128 stands for zero in the data rows.
Here are some points:
  178  13  186  224  92  40  109  59  76  132  1  54  196  246  192  0
  68  140  144  116  125  125  130  142  119  100  48  119  59  78  147  138
  82  102  130  106  145  126  115  138  150  107  86  111  92  91  131  126
  231  110  111  142  124  109  118  111  156  197  224  117  213  202  129  132
  109  181  116  131  138  131  121  114  122  98  58  94  136  138  127  117
  102  144  162  89  97  131  137  156  102  98  64  140  71  64  144  126
  204  132  121  158  122  105  125  90  131  187  184  122  255  185  141  132
  112  138  112  143  129  120  111  115  155  139  175  128  110  111  133  144
  208  116  136  154  139  125  129  117  146  197  228  115  226  198  105  116
  103  153  106  116  127  107  105  137  129  109  103  116  68  96  118  120
  211  130  110  153  138  131  122  115  148  197  239  123  214  194  147  143
  79  121  168  96  107  129  123  147  97  74  85  131  44  45  112  139
  88  110  138  141  123  129  127  128  114  114  109  140  75  97  126  125
  136  132  129  131  139  109  111  146  127  158  176  124  128  134  114  141
  132  108  143  112  148  176  139  127  134  83  53  132  156  163  130  127
  84  105  178  96  119  131  115  152  117  79  64  143  58  51  128  145
  139  148  142  103  142  150  109  115  82  99  61  123  176  164  162  118
  223  147  134  151  126  106  141  131  141  199  230  129  214  182  125  123
  118  108  112  143  140  123  137  134  123  134  119  124  117  136  124  140
  164  120  121  178  141  71  151  105  144  221  246  137  146  135  120  121
  201  132  112  156  151  138  130  114  152  196  185  157  233  185  135  142
  94  112  152  106  120  138  128  172  123  83  44  142  54  61  146  116
  89  108  140  97  112  129  132  148  126  64  55  128  63  87  116  118
  73  136  147  95  104  158  148  157  112  61  48  141  54  56  109  146
  89  126  181  90  110  152  121  166  129  71  59  140  74  77  145  134
Then 20 other points, each followed by its number:
  191  133  121  168  111  120  111  113  166  204  228  133  229  185  121  121 0
  183  111  100  189  147  124  119  105  144  209  228  146  201  190  133  133 1
  77  128  129  102  148  139  133  138  121  101  49  109  158  147  135  124 2
  105  129  131  94  113  130  148  115  102  82  51  140  121  113  150  122 3
  152  138  112  109  141  159  144  130  123  119  73  128  233  199  144  132 4
  69  109  145  112  123  137  135  164  114  82  71  138  67  51  127  124 5
  62  119  145  98  130  142  141  147  115  81  51  123  68  46  129  139 6
  128  131  113  143  137  134  139  124  131  131  165  108  112  140  136  115 7
  87  158  137  111  110  98  121  128  123  112  84  118  52  75  144  152 8
  204  128  115  173  150  126  123  105  147  172  218  123  237  180  128  128 9
  75  113  145  110  102  159  112  155  108  86  67  146  32  63  130  112 10
  154  154  115  147  157  95  142  110  156  205  223  132  140  127  126  126 11
  81  126  137  109  137  163  132  137  102  78  75  112  69  116  139  145 12
  164  123  124  152  150  134  102  109  127  208  225  132  135  155  132  147 13
  104  134  129  109  122  152  128  125  124  76  64  120  108  105  131  130 14
  43  56  6  5  152  214  255  123  132  227  0  121  0  56  21  192 15
  88  133  146  105  117  148  120  104  102  64  61  110  97  97  142  140 16
  168  137  114  133  128  122  135  103  133  111  82  107  242  175  154  115 17
  80  99  166  103  106  138  117  130  118  92  50  156  40  56  136  134 18
  146  122  95  160  136  81  122  100  148  209  241  132  145  149  118  145 19
Which two of these numbered points are nearest to each point below, ignoring the direction in which the first points spread most? Their numbers follow each, nearest first.
  100  94  115  132  147  121  111  127  125  106  103  130  71  105  111  135 > 1 7
  189  119  115  121  126  122  114  91  123  143  134  130  255  203  112  125 > 3 17
  78  106  129  101  136  133  121  140  96  100  97  106  85  113  108  131 > 12 6
  103  91  122  131  136  153  106  149  153  135  124  149  111  159  134  121 > 1 10
  150  136  119  105  140  156  134  119  122  98  65  119  205  194  160  137 > 4 17
  125  118  130  135  132  132  120  117  122  129  134  144  129  144  129  109 > 10 1
  221  137  105  175  126  122  142  100  133  180  186  117  244  178  144  119 > 14 9
  212  145  109  137  140  123  127  135  140  154  153  131  255  194  129  134 > 14 4
  196  115  103  175  129  109  132  113  148  173  188  131  204  186  114  129 > 9 5
  79  131  136  127  117  99  126  132  138  106  122  115  95  101  136  131 > 8 7
  156  108  109  149  152  105  131  114  159  184  238  110  146  132  118  108 > 11 19
